Some points, each followed by its number:
Array([ 0.39, -0.70, -1.53, -0.36,  0.56,  0.59,  0.71,  0.93]) 0
Array([ 0.75, -0.16,  0.49,  0.17,  0.34, -1.00, -1.13, -0.84]) 1
Array([ 0.73, -0.19, -1.72, -0.51,  1.27,  0.92,  1.88,  0.48]) 2
Array([ 0.13,  1.46,  1.27,  1.26,  1.87,  2.03,  1.09, -1.38]) 3
Array([ 0.43,  2.52,  0.21,  0.66,  0.52, -1.30,  0.51, -1.11]) 4
Array([ 0.77,  0.04, -0.01,  2.27,  0.88, -1.52,  0.07, -0.39]) 5
Array([ 0.50, -0.53, -1.35, -0.37,  0.81,  0.57,  0.92,  1.51]) 6
Array([-0.11, -0.93, -0.10, -0.02, -1.12,  0.71, -0.42, -1.07]) 7
Array([ 0.45,  0.32,  0.49,  0.12, -0.86,  1.59,  1.86,  0.07]) 8
Array([-0.13, -0.94, -0.22,  0.01, -1.27,  0.61, -0.45, -0.41]) 9
Array([-2.28,  0.14,  1.68, -1.55, -0.91, -0.96,  0.70,  0.59]) 10
Array([ 0.65, -0.18, -0.73, -0.23,  0.01,  0.93,  0.27,  0.27]) 11
Array([ 0.35,  0.58, -1.33,  1.34, -1.35, -0.98, -2.96,  0.00]) 12
Array([ 0.70, -0.16,  0.48,  0.28,  0.39, -0.87, -0.99, -0.63]) 13
Array([0.40, 0.66, 0.48, 0.61, 0.62, 0.61, 1.02, 1.12]) 14
Array([-2.22,  0.28,  1.80, -1.58, -0.81, -0.90,  0.87, -0.28]) 15
Array([ 0.45,  0.29,  0.56,  0.47,  0.73,  0.56, -0.10,  0.54]) 16
Array([-1.68,  1.99,  0.56, -1.22, -0.83,  2.78,  0.08,  0.87]) 17
Array([-0.12, -0.87, -0.20, -0.03, -1.03,  0.66, -0.34,  1.03]) 18
Array([ 0.30, -0.82, -1.60, -0.28,  0.25,  0.59,  0.69,  1.42]) 19
Array([-0.13, -0.91, -0.16,  0.02, -1.02,  0.60, -0.38, -0.75]) 20
Array([ 0.33, -0.92, -1.58, -0.34,  0.23,  0.66,  0.77,  1.00]) 21
Array([ 1.73,  1.78, -0.15,  0.79,  0.76,  1.22, -0.32,  0.04]) 22
Array([-0.13, -0.82, -0.11,  0.02, -1.03,  0.64, -0.13, -0.28]) 23
Array([ 0.50, -0.63, -1.41, -0.38,  0.82,  0.69,  0.83, -0.96]) 24
Array([ 1.51,  1.85,  0.23,  1.05,  1.50,  1.44, -1.04,  0.52]) 25
Array([-0.12, -0.82, -0.12,  0.03, -0.80,  0.74, -0.14,  0.87]) 26
Array([ 0.65, -0.03,  0.43,  0.28,  0.65, -0.69, -0.78,  0.47]) 27
Array([ 0.74, -0.13,  0.52,  0.27,  0.36, -0.95, -1.09,  0.88]) 28
Array([-2.28,  0.18,  1.83, -1.53, -0.73, -0.74,  0.89, -0.87]) 29
Array([ 0.73, -0.16,  0.43,  0.14,  0.27, -1.09, -1.11,  0.03]) 30
Array([ 0.41, -0.79, -1.59, -0.34,  0.40,  0.62,  0.82,  0.08]) 31
Array([-0.13, -0.93, -0.12,  0.04, -1.20,  0.74, -0.33, -0.78]) 32
Array([ 0.74, -0.15,  0.45,  0.11,  0.11, -1.04, -1.23, -0.16]) 33
Array([ 0.25, -1.10, -1.48, -0.23,  0.11,  0.66,  0.52, -1.08]) 34
Array([ 0.82,  1.75,  0.11,  2.16,  0.12, -0.98, -0.81,  0.13]) 35
Array([ 0.91,  1.93, -0.09,  2.31,  0.04, -0.52,  0.09,  0.12]) 36
Array([-0.17, -1.24, -1.35, -0.48, -0.86,  1.40, -1.14,  1.00]) 37
Array([-0.17, -1.11, -0.02, -0.01, -1.29,  0.50, -0.84, -2.04]) 38
Array([ 1.21,  3.01,  1.75,  1.20,  2.28,  1.86,  2.79, -2.04]) 39
Array([-0.08, -0.83, -0.19,  0.03, -1.06,  0.52, -0.28,  1.49]) 40
Array([ 0.75, -0.21,  0.43,  0.16,  0.13, -1.13, -1.05, -1.19]) 41
Array([ 0.73, -0.27,  0.53,  0.11,  0.20, -1.12, -1.26, -0.12]) 42
Array([-2.28,  0.23,  1.76, -1.57, -0.83, -0.83,  0.72, -0.42]) 43
Array([-0.16, -0.98, -0.15,  0.01, -1.18,  0.55, -0.44,  1.92]) 44
Array([ 0.72, -0.32,  0.49,  0.12,  0.03, -1.18, -1.21, -1.36]) 45
Array([ 0.75, -0.22,  0.48,  0.14,  0.11, -1.21, -1.19, -0.78]) 46
Array([ 0.75, -0.18,  0.49,  0.10,  0.15, -1.22, -1.11, -1.57]) 47
Array([-0.14, -0.80, -0.13, -0.02, -0.98,  0.75, -0.05, -0.88]) 48
Array([ 0.33, -0.88, -1.52, -0.33,  0.29,  0.65,  0.76,  0.15]) 49
Array([ 0.74, -0.12,  0.38,  0.16,  0.29, -1.11, -1.24, -1.45]) 50
Array([-2.26,  0.19,  1.67, -1.54, -0.97, -1.04,  0.77,  0.77]) 51
Array([ 0.43, -0.80, -1.54, -0.37,  0.50,  0.66,  0.76, -0.05]) 52
Array([-2.29,  0.21,  1.80, -1.58, -0.74, -0.90,  0.82, -0.30]) 53
Array([-0.13, -0.43, -0.18, -0.06, -0.91,  0.73, -0.06, -0.22]) 54
Array([ 0.39, -0.01,  0.58,  0.38,  0.88, -0.13, -0.95, -0.33]) 55
Array([-0.17, -0.70, -0.18, -0.01, -0.79,  0.78,  0.06, -0.42]) 56
Array([-0.11, -0.96, -0.18, -0.03, -1.04,  0.60, -0.27, -0.50]) 57
Array([ 0.75, -0.19,  0.41,  0.17,  0.24, -1.10, -1.23, -0.77]) 58
Array([-0.89,  2.04, -0.79,  0.53, -1.16,  0.88,  3.81,  1.26]) 59
Array([-0.08, -0.71, -0.21,  0.01, -0.89,  0.75,  0.03, -1.04]) 60
Array([-0.13, -0.83, -0.25,  0.03, -0.98,  0.71, -0.15, -0.20]) 61
Array([ 1.82,  1.93, -0.32,  0.78,  0.67,  1.56, -0.27, -1.58]) 62
Array([ 0.08, -1.17,  0.00,  0.03, -1.31,  0.48, -1.16, -0.03]) 63
Array([-0.10,  1.48,  0.62,  1.68,  0.13, -1.46, -2.29,  0.71]) 64
Array([ 0.74, -0.13,  0.46,  0.19,  0.20, -1.12, -1.17, -2.29]) 65
Array([-0.17, -1.52, -1.63, -0.98, -1.98,  0.44, -0.96, -0.30]) 66
Array([-0.14, -0.96, -0.12,  0.05, -1.19,  0.63, -0.66,  0.24]) 67
Array([-2.30,  0.16,  1.87, -1.59, -0.81, -0.80,  0.79, -0.30]) 68
Array([-0.14, -0.84, -0.11,  0.04, -1.15,  0.59, -0.41,  0.92]) 69
Array([-2.40,  0.50,  2.39, -1.92, -0.12, -0.48,  1.64,  0.43]) 70
Array([-2.01, -0.44,  0.61, -1.75, -2.09,  0.66,  1.31, -0.34]) 71
Array([ 0.57, -0.37, -1.30, -0.44,  0.97,  0.56,  0.99,  1.16]) 72
Array([ 0.74, -0.11,  0.49,  0.19,  0.35, -1.01, -1.05, -0.83]) 73
Array([ 0.44, -0.75, -1.48, -0.36,  0.53,  0.67,  0.75,  0.48]) 74
Array([ 0.76, -0.15,  0.46,  0.55,  0.07, -1.19, -1.14,  1.00]) 75
Array([-0.15, -1.06, -1.12, -0.46, -0.69,  1.42, -1.33,  1.35]) 76
Array([-0.91,  1.92,  2.09, -0.28,  0.73,  0.19, -0.73, -0.85]) 77
Array([ 0.58, -0.47, -1.28, -0.41,  0.93,  0.59,  0.94,  0.01]) 78
Array([-0.06,  2.39,  0.10,  1.92,  2.98,  2.28, -1.12,  0.52]) 79
Array([-0.17, -0.88, -0.18,  0.00, -1.07,  0.57, -0.40,  0.05]) 80
Array([-2.12, -0.14,  0.99, -1.32, -1.69, -1.72,  0.58,  0.60]) 81
Array([-0.40,  2.90,  1.59,  0.91,  1.11, -1.22,  0.99, -0.87]) 82
Array([-2.41,  0.62,  2.42, -1.94, -0.07, -0.67,  1.57,  0.37]) 83
Array([-0.11, -0.82, -0.20, -0.05, -0.97,  0.52, -0.25, -0.43]) 84
Array([ 0.61, -0.72, -0.81,  0.11, -0.09, -0.46, -0.76,  0.70]) 85
Array([ 0.47, -0.69, -1.47, -0.35,  0.54,  0.56,  0.85,  0.70]) 86
Array([ 0.73, -0.15,  0.35,  0.22,  0.33, -0.96, -0.98,  1.67]) 87
Array([-2.09, -0.33,  0.70, -1.81, -1.95,  0.74,  1.08,  0.48]) 88
Array([-0.10, -0.88, -0.20,  0.02, -1.02,  0.63, -0.43,  3.58]) 89
Array([-0.17, -0.91, -0.20,  0.01, -1.10,  0.66, -0.37, -0.85]) 90
Array([ 0.38, -0.83, -1.55, -0.30,  0.36,  0.54,  0.68,  2.03]) 91
Array([-0.12,  2.14, -0.19,  1.69,  2.40,  1.44, -1.03, -1.64]) 92
Array([ 0.75, -0.25,  0.41,  0.18,  0.11, -1.15, -1.25,  0.08]) 93
Array([ 0.79, -0.19,  0.49,  0.19,  0.23, -1.09, -1.17, -0.38]) 94
Array([ 0.61,  0.74, -1.01,  2.60,  1.49,  0.00, -0.52,  0.23]) 95
Array([ 0.21, -1.11, -1.58, -0.20,  0.05,  0.48,  0.49,  1.31]) 96
Array([ 0.31, -0.88, -1.53, -0.25,  0.10,  0.52,  0.61,  0.63]) 97
Array([ 1.74,  1.92, -0.17,  0.74,  0.70,  1.48, -0.12,  0.36]) 98
Array([ 0.74, -0.16,  0.42,  0.16,  0.34, -1.08, -1.05, -0.75]) 99
Which point above is nearest to each new point by angle? Its number follows each.
Array([ 1.05,  0.06,  0.01,  1.86,  0.81, -1.93,  0.47,  0.62]) -> 5
Array([ 0.27, -0.97, -1.45, -0.29,  0.18,  0.55,  0.64,  0.48]) -> 97
Array([ 0.74, -0.25,  0.47,  0.10,  0.01, -1.26, -1.14, -0.78]) -> 46
Array([ 0.53,  0.07, -0.50,  1.61,  0.45, -1.17,  2.42,  0.63]) -> 5
Array([-2.17, -0.07,  1.17, -1.28, -1.51, -1.50,  0.66,  0.05]) -> 81
Array([-0.75,  2.22,  1.96, -0.11,  0.85,  0.26, -0.07,  0.58]) -> 77
Array([ 0.32, -0.78, -1.50, -0.35,  0.31,  0.61,  0.61, -1.95]) -> 34
Array([-1.44,  0.06,  0.37, -1.82, -0.50,  0.07,  1.76, -0.48]) -> 71
Array([ 0.54,  0.79, -0.39,  1.94,  0.47,  0.99,  0.44,  0.05]) -> 95
Array([ 0.26,  0.91, -1.47,  1.12, -1.02,  0.11, -1.92, -1.80]) -> 12
Array([-2.26,  0.21,  1.79, -1.61, -0.86, -0.89,  0.85, -1.07]) -> 29
Array([ 1.34,  1.94,  0.01, -0.11,  2.89, -0.05,  2.18, -0.56]) -> 39
Array([ 0.55, -0.48, -1.36, -0.44,  1.02,  0.66,  0.89, -0.20]) -> 78
Array([-0.09, -0.71, -0.18,  0.03, -0.98,  0.59, -0.10,  1.24]) -> 40
Array([-0.05, -0.27, -0.48, -2.58,  0.45,  2.94, -0.20,  0.13]) -> 11
Array([-0.14,  1.81,  0.54,  1.35, -0.10, -1.95, -1.03,  1.82]) -> 64
Array([-0.46,  2.21,  1.15,  0.38,  0.25, -1.00,  0.36,  1.33]) -> 82
Array([ 0.39,  2.74,  0.27,  2.08,  2.56,  1.78, -0.39,  1.36]) -> 79
Array([ 0.62, -0.41, -1.38, -0.37,  1.00,  0.49,  1.09,  1.16]) -> 72
Array([-0.12,  1.41,  0.33,  0.17,  0.95, -0.10,  1.02,  1.17]) -> 14
Array([-2.28,  0.24,  1.84, -1.63, -0.67, -0.75,  0.82, -0.95]) -> 29
Array([ 0.47, -0.67, -1.40, -0.34,  0.69,  0.63,  0.82, -1.92]) -> 24
Array([ 0.34,  0.25, -0.91,  0.33,  0.14,  1.37,  0.95,  0.81]) -> 11
Array([ 0.54, -0.56, -1.30, -0.34,  0.80,  0.59,  0.96, -1.51]) -> 24
Array([-0.23, -1.12, -0.05, -0.01, -1.36,  0.56, -1.02,  0.38]) -> 67
Array([-2.03, -0.39,  0.55, -1.76, -2.09,  0.69,  1.12,  0.90]) -> 88
Array([ 2.55,  0.60, -1.43,  4.08,  2.60, -3.54, -0.36, -0.24]) -> 5
Array([ 1.25,  1.09, -1.32,  1.73,  0.39, -0.01,  1.38, -0.06]) -> 36
Array([-0.04,  1.46,  0.55,  0.44,  1.08, -0.44,  1.08,  1.36]) -> 14
Array([-1.69, -0.38,  0.34, -1.76, -1.16, -0.07,  1.62, -0.25]) -> 71
Array([ 0.29, -0.88, -1.49, -0.35,  0.19,  0.17,  0.61,  1.91]) -> 91
Array([-1.96, -0.64,  0.26, -1.70, -1.75,  0.50,  1.30, -1.92]) -> 71
Array([ 0.54, -0.50, -1.41, -0.34,  0.80,  0.62,  0.95, -0.24]) -> 78
Array([ 0.23,  2.13,  0.22,  1.39,  1.32, -1.08, -0.31,  0.63]) -> 35
Array([-2.29,  0.15,  1.62, -1.42, -1.10, -1.07,  0.72, -1.68]) -> 29
Array([-0.07,  1.91, -0.44,  1.62,  1.54,  1.41, -1.90, -1.26]) -> 92
Array([ 1.19,  1.39,  0.15,  1.76,  1.21,  0.21, -1.08,  0.59]) -> 25
Array([-0.12, -0.83, -0.24,  0.02, -0.71,  0.71, -0.01,  0.04]) -> 61
Array([-0.12, -0.78, -0.22, -0.03, -0.90,  0.71,  1.57, -0.23]) -> 8
Array([ 0.15,  1.05,  0.36,  0.74,  0.76, -0.55,  0.99, -2.02]) -> 4
Array([ 0.57, -0.51, -1.36, -0.37,  0.91,  0.52,  1.06, -1.35]) -> 24
Array([ 0.91,  0.16, -0.19,  1.91,  0.78, -1.40,  0.25, -0.76]) -> 5
Array([ 0.54, -0.49, -1.36, -0.39,  0.84,  0.64,  0.98,  0.05]) -> 78
Array([ 0.56, -0.57, -1.38, -0.33,  0.72,  0.62,  0.98,  1.78]) -> 6
Array([ 0.02,  1.43,  0.47,  0.56,  1.01, -0.55,  1.15,  0.50]) -> 82
Array([-0.19,  2.31, -0.10,  1.87,  2.81,  2.24, -1.23, -1.33]) -> 92
Array([ 0.40, -0.72, -1.50, -0.37,  0.52, -0.43, -0.43,  1.06]) -> 85
Array([-0.07, -0.81, -0.29, -0.03, -0.88,  0.70, -0.03,  0.04]) -> 61
